In the rows, 128 means zero.
Rotation paths and how fast each direction turns (degrees each step):
Each turn is a multiple of 5 degrees from 10 to 175, or 0.
Each row of a path follows its step; steps can be skipped.

step 0: [135 133 122 130 120 123 135 124 138 129 128 131 132 137 127 125 120 119
 131 124 129 129 132 126 124 133 127 125 127 135 132 125 132 127 130 128]
step 5: [132 140 135 130 127 122 129 127 127 135 135 131 131 122 131 128 136 123
 126 133 129 136 131 136 129 129 127 128 117 128 130 126 125 124 123 124]
step 8: [138 133 125 130 121 115 139 129 137 130 120 129 133 129 131 129 124 126
 131 122 125 126 130 122 125 132 130 127 128 131 129 128 129 125 128 125]
step 9: [136 135 136 131 129 121 126 131 124 131 127 132 133 125 139 126 138 128
 128 131 126 137 129 127 136 126 128 120 125 125 131 127 131 128 126 132]
step 11: [136 131 120 134 131 125 133 124 124 126 134 134 127 134 127 129 124 124
 131 127 132 133 133 138 129 127 124 128 124 132 126 117 135 124 131 131]
step 12: [133 136 126 129 131 122 133 123 137 128 122 127 132 135 127 126 128 116
 128 125 127 129 129 122 129 127 129 122 118 135 125 129 122 128 126 124]
step 14: [134 130 131 125 121 126 127 129 125 127 120 132 128 133 129 128 126 121
 135 122 124 118 121 130 126 127 128 132 125 122 131 120 134 134 124 135]
step 15: [138 123 121 128 130 122 132 120 124 122 127 136 136 129 133 132 124 129
 136 129 131 133 134 129 135 132 131 129 126 131 130 120 131 128 129 132]
step 16: [137 139 132 133 130 120 137 129 138 130 116 130 133 127 131 130 131 130
 126 125 129 127 130 128 128 129 129 132 122 131 126 128 125 124 126 121]
step 17: [137 140 137 131 134 129 127 127 123 136 133 133 128 131 129 125 134 126
 125 131 123 135 128 130 133 127 128 123 123 124 136 125 132 130 128 133]
[128 124 129 128 133 126 125 125 130 127 128 128 127 130 131 129 130 126
 127 127 129 129 126 126 129 129 129 126 129 128 127 127 125 131 129 130]
130
[128 129 128 128 128 129 127 128 131 129 124 129 127 131 126 126 125 128
 128 126 125 124 130 128 127 130 130 127 130 129 130 130 125 130 128 128]
175
[131 125 128 126 128 129 127 124 127 125 127 128 126 126 127 124 124 127
 128 126 129 129 128 130 126 128 126 130 129 127 127 127 130 129 131 128]
95

step 1: [120 134 126 125 130 131 129 123 132 135 125 126 136 124 117 124 116 127
 123 129 136 135 124 135 133 133 133 130 134 132 119 121 131 121 127 122]
step 3: [124 128 125 130 126 120 134 130 135 129 120 121 138 136 123 130 128 137
 141 126 127 127 128 126 130 134 126 128 118 137 122 116 122 126 126 127]
step 7: [130 127 128 129 133 125 131 133 138 136 120 118 129 126 120 133 130 134
 132 127 121 121 128 126 130 138 127 127 128 138 120 119 118 128 128 119]
step 11: [127 137 127 130 126 129 133 132 133 136 128 115 122 124 122 129 126 127
 134 131 129 127 133 131 128 132 130 124 128 131 125 109 119 126 130 118]
step 12: [122 133 135 133 130 123 121 134 128 122 128 127 131 135 124 113 121 127
 128 122 132 133 132 135 126 127 128 127 127 137 120 122 121 123 137 122]
step 13: [115 134 124 130 130 130 127 120 135 132 126 123 141 127 122 130 130 135
 126 122 129 135 133 133 130 127 128 130 134 143 123 123 134 129 130 130]
step 14: [126 128 130 122 130 133 132 120 129 128 127 128 138 132 130 128 120 126
 131 133 126 124 128 140 124 142 117 132 125 134 123 117 131 123 126 123]
step 15: [128 133 119 130 118 125 134 133 134 128 123 119 128 130 125 128 129 136
 133 140 136 130 130 133 125 133 123 124 126 135 131 115 121 121 133 125]
step 16: [129 129 132 133 128 125 119 133 129 128 121 128 135 138 123 120 128 134
 126 122 127 136 124 137 122 127 121 116 122 136 122 123 119 129 129 122]
step 17: [119 131 122 127 132 127 121 120 140 139 123 128 133 119 124 123 131 132
 124 130 129 133 131 134 131 129 125 125 131 141 123 127 128 126 120 121]
[127 126 130 129 129 124 127 126 128 128 131 130 127 129 129 127 129 124
 126 132 127 126 126 129 125 125 125 129 128 131 130 127 128 128 130 128]
175
[127 128 130 129 131 127 128 128 130 126 127 127 128 128 127 129 127 129
 126 128 128 125 129 126 129 131 130 133 130 130 125 130 130 128 132 129]
65

step 1: [127 125 128 124 124 129 133 133 130 131 133 129 123 127 112 138 128 130
 126 129 131 118 132 128 127 133 129 120 132 132 125 122 130 131 127 124]
step 2: [132 139 131 123 126 131 129 121 133 129 130 137 136 127 132 130 128 137
 122 127 127 132 131 129 124 128 135 132 135 133 125 126 134 127 121 124]
step 5: [126 133 137 125 135 129 130 132 120 128 126 126 133 131 130 130 132 134
 124 122 128 130 129 124 121 134 128 124 141 130 120 131 132 122 130 132]
step 6: [128 129 131 128 119 129 132 128 131 132 132 134 136 136 123 128 135 126
 121 131 120 124 122 121 130 121 131 123 130 133 134 127 121 123 132 133]
step 9: [133 125 126 123 123 127 132 132 134 133 137 127 131 134 127 127 134 131
 130 127 125 119 130 132 130 133 127 119 136 132 124 123 124 130 127 118]
step 11: [119 135 125 127 132 130 131 123 130 128 120 128 138 129 123 124 128 122
 122 126 132 134 128 123 136 133 127 123 124 126 131 129 134 125 137 130]
step 13: [131 130 138 132 129 133 120 127 122 133 127 129 124 128 124 130 130 134
 129 130 121 126 134 123 126 129 128 124 140 133 122 125 128 122 122 133]
step 14: [132 141 128 129 126 122 131 129 131 132 130 132 130 137 122 129 129 129
 117 125 129 129 128 130 136 122 130 125 128 132 135 119 126 126 134 132]
step 16: [129 123 129 130 129 128 124 120 124 136 125 129 134 121 124 127 122 130
 123 128 124 125 124 128 125 140 126 117 126 127 117 126 131 126 123 127]
step 17: [124 132 130 120 122 125 129 132 130 135 128 131 133 128 126 122 140 134
 126 124 127 123 137 134 132 125 129 124 130 126 121 126 127 126 135 122]
[127 126 128 129 126 129 127 125 127 126 124 131 131 128 128 127 128 129
 130 129 129 129 131 126 127 127 129 128 125 125 126 124 125 127 128 125]
80
[130 127 128 124 125 124 131 126 128 128 129 126 130 127 125 128 127 131
 129 130 126 128 129 130 128 128 125 129 125 128 127 129 130 130 127 128]
45
[130 129 131 128 127 129 129 129 125 127 127 127 129 127 131 127 129 130
 123 126 128 131 128 129 132 129 130 127 127 126 128 126 132 129 129 129]
125
[126 130 134 129 128 128 128 127 130 128 130 129 128 127 127 127 130 130
 129 128 126 131 126 130 131 127 129 130 127 131 128 129 124 128 127 127]
95
